In the rows, zero is written as 128.
The rows of Z fall into 3 groups, and each row is roughly a mix of its group's hidden directions.
Z, 117 rows:
[[163 115 124  95 111 104 120 131 137 172  92]
 [114 148 128 167 170 129 108  97 106  96 130]
 [156 110 181 125 115 155 109  94 140 111 128]
 [158 131 110 175 156 151 107 157 116 115 147]
 [133 138 135 189 155 150 150 115 146 105 140]
 [153 111 112 126 154 180 155 115 142 160 124]
 [167 117 137 145 132 129 145  85 165 138 161]
 [145 120 116 180 150 148 149 132 168 145 147]
 [110 171 108 143 167 118 154 110 113 112 157]
 [143 134 136 151  98 159 175 112 154 127 158]
 [124 104 113 159 118  99 175 137 137  90 114]
 [154 100 132  86  92  95 124 135 126 157 117]
 [100 158 119 132 137 177 174 114 136 125 121]
 [116 155 167 148 123 142 127 112 108  73 123]
 [144 102 117 154 127  88 159 140 130 175 136]
 [147 106  92 170 121  96  92 136 115 126 139]
 [187 110 139 141 139 155 136  99 155 140 124]
 [ 70 160 107 102 133 115 140 156 118 131 131]
 [148  87 120 126 138 132 164 100 161 162 139]
 [154  86 126 136 175 135 106 151 127  99 124]
 [103 147 165 134 134 177 131 126 132 102 162]
 [101 127 144 130 125 164 100 116 145  81 160]
 [137 103 123 100 117 101 126 104 118 180  98]
 [123 126 168 114 105 144  72 135 101 143 122]
 [117 127 108 144 153  95 186 132 126 147 107]
 [143 158 126 160 136 152  91 119 117 106 171]
 [122 145  88 134 150  72 156 123 135 125 112]
 [ 95 157 107 147 123  98 119 168  93 138 132]
 [139  95 134  76 101  97 119 126 123 156 118]
 [142 111 102 141 103  92 108 134  78 111 143]
 [ 84 148 136 152 148 161 135 130 112  97 159]
 [130 141 113  88  86  93 107 121 134 149 101]
 [143  91 141  93  84 103 111 132 114 120 103]
 [118 172 124 154 146 124 110 109 104  81 138]
 [172 137 142 144 129 147 130  91 135  83 148]
 [141 101 103 113 144 105  89 139 117 157  87]
 [119 139 131 155 135 116 165 112 114  67 122]
 [146 147 119 115 106 106 127 109 141  95 185]
 [179 117 123 150 142 119 118 129 135  78 153]
 [ 94 108 161 135 148 179 149 142 141 136 140]
 [127 102 104 112 131  80 145 118 136 173 109]
 [109 117 155 149 138 134 114  95  98  78 114]
 [114 175 140  81 108 125 112 110 134 117  98]
 [ 90  76 151 144 151 156 133 136 119 130 146]
 [134 169 150 134  81 116 158 102 107 120 123]
 [ 95 169 140 132 119 120 151 114 129  79 152]
 [129 147 123 123 167 156 104 127 101  82 104]
 [105 119 110 148 188 144 135 158 141 109 117]
 [ 88 127 128  72 106 102 134 150 126 142 119]
 [120 143 170 101  89 118 107 123  88 113 139]
 [135 100 142 119  83  93 121 133 129 177 130]
 [105 141 179 113  97 110 122 119 113  92 145]
 [116 159 141 173 140 135 143 118 122  79 151]
 [156  89  87 117 142  84 124 143 131 128 117]
 [165 117 155 113 112 136 131 146 171  86 126]
 [ 94 124 144 101 121 188 150 128 129 126 150]
 [142 163 114 163 143 135 146 132 132  72 135]
 [154 168 106 144 114 140 147 140 133  86 160]
 [157 126 132 124  80 104  84 147 103 122 126]
 [163 142  74 162 138 131 143 119 139 153 138]
 [106 134 182 115  96 117 110 141 103 132  99]
 [122 164  97 141 101 106 105 129 101  91 148]
 [102 167 115 167 136 150 146 158 146 107 143]
 [168 100 110 153 120  92 136 106 121 102 155]
 [149 114 113  81 100 124 109 128 123 167  97]
 [147 178 108 153 126 129 117 126 141  80 143]
 [133  86 163 120 127 160 145 107 140 170 131]
 [ 80 145 148 112 127 131  91 140  88 134 108]
 [141 133 106 104 119  89  87 131  96 133  94]
 [ 99 163 124 104  98 134 104 122 107  82 136]
 [102 134 132  77  98  88 135 150 120 146 132]
 [138 128  83 171 164 125 130 112 118 107 154]
 [128 134  99 175 163 160 141 120 136  96 124]
 [153  99 122 145 170  95 167 118 141 112 128]
 [165 107 138 137 103 127  99 126 115 168  89]
 [139 137  98 100  86  91 102 108 110 128 111]
 [114 127 115 168 167 165 150 110 151 130 149]
 [ 88 176 136 101 108 150 137 123 151 106 135]
 [ 94 166 112 137 146 123 106 150 113 163 160]
 [128 146 139 155 132 116 161 118 156 100 179]
 [143 127  97 126 161  95 100 149 118  83 125]
 [156 155  84 133 154 112 146  99 131  98 114]
 [ 95 134 159 156 156 143 117 139 109  85 147]
 [139 140 147 137 118  84 115 148 100  78 139]
 [169 101 122 168 101  95 110 139 113 126 141]
 [134 106 140 108 126 109 135 136 156 187  98]
 [142 136 112 143 103  72 112 105 156 103 123]
 [103 166 130 115 105 104  91 121 105  90 124]
 [ 98 134 157 127 124 149 132 147 102  77 157]
 [140 156 139 181 154 145 127 105 120 103 154]
 [139 102 155 106  86 161  96 134 117 151 138]
 [127 125 122 122 120  93 164  92 139 178 113]
 [168  85 143 145 150 124 151 137 162 149 121]
 [ 80 116 132  80 106 117 128 153 148 143 136]
 [148  94 142 102  95  91 122 107 105 100 121]
 [134 117 113 123 167 129  95 159 113  78 127]
 [169  97 129  94 130 154 114 102 156 152 125]
 [133  95 156 100 115 128 160 110 178 132 136]
 [119 158 127  85  93  91 118 116 124 144 101]
 [134 147 119 120  65  94 114 127 124 154 137]
 [138 104 159  90 106 104 125 162 113 157 108]
 [ 97 132 124  77 116 156 138 151 157 126 103]
 [154  99 127 134  89 145 130 125 161 165 157]
 [128  81 132 110 107 135 122 170 139 170 127]
 [132 112 135 172 163 165 126 158 127 113 155]
 [113 164 114 159 156 166 128 113 133  95 149]
 [123 158 157 139 107 176 127  98 126 158 110]
 [178  94 118 129 121 115 117 147 159 158 110]
 [161 131  88 158 149 152 163 108 128 137 147]
 [150 100 124 151 168 133 127 133 129 183 112]
 [147 136 123 168 164 166 136 100 146 105 141]
 [ 99 131 131 150 158 138 153 103 176 157 127]
 [147 124 138 115  96  71 110 122 108  96 118]
 [173  88 103 116 117 123  90 151 121 119 126]
 [127 107 141 125 105  69 124 118  86 116 129]
 [ 84 164 134 171 150 127 126 149 103 133 123]
 [135 142 132 118 122 101 129  86 111 168  84]]
Here is one row from each group, named. Which group is each of the other rows in?
[127 163 138 179 135 130 153 127 138  96 160]	(72)
[ 91 170 156 137 143 162 148 119 124 102 140]	(91)
[ 94 144 139 151 140 152 159 121 139  88 164]	(19)

[106 175 144 149 133 172 102 146 132 118 143]	(72)
[131 111 157 155 183 164 146 128 142 127 130]	(19)
[113 113 127 169 152 167 112 160 123 110 158]	(19)
[ 88 140 164 128  88 110 110 158 117 111 140]	(72)
[142 139  85 132 113  94 112 162 129  90 146]	(91)
[124  94 149 127 132 150 147 147 187 147 129]	(19)
[ 97 173 160 114 152 122 150  95 123 126 111]	(19)
[121 134  95 141 160  79 126 160 127  98 119]	(91)
[104 133 107 159 112  99 139 156  99  86 117]	(72)
[163  96  95 172 149 143 142 118 133 126 149]	(19)
[130 145 132 129 139  83 113 106  72 136 148]	(72)
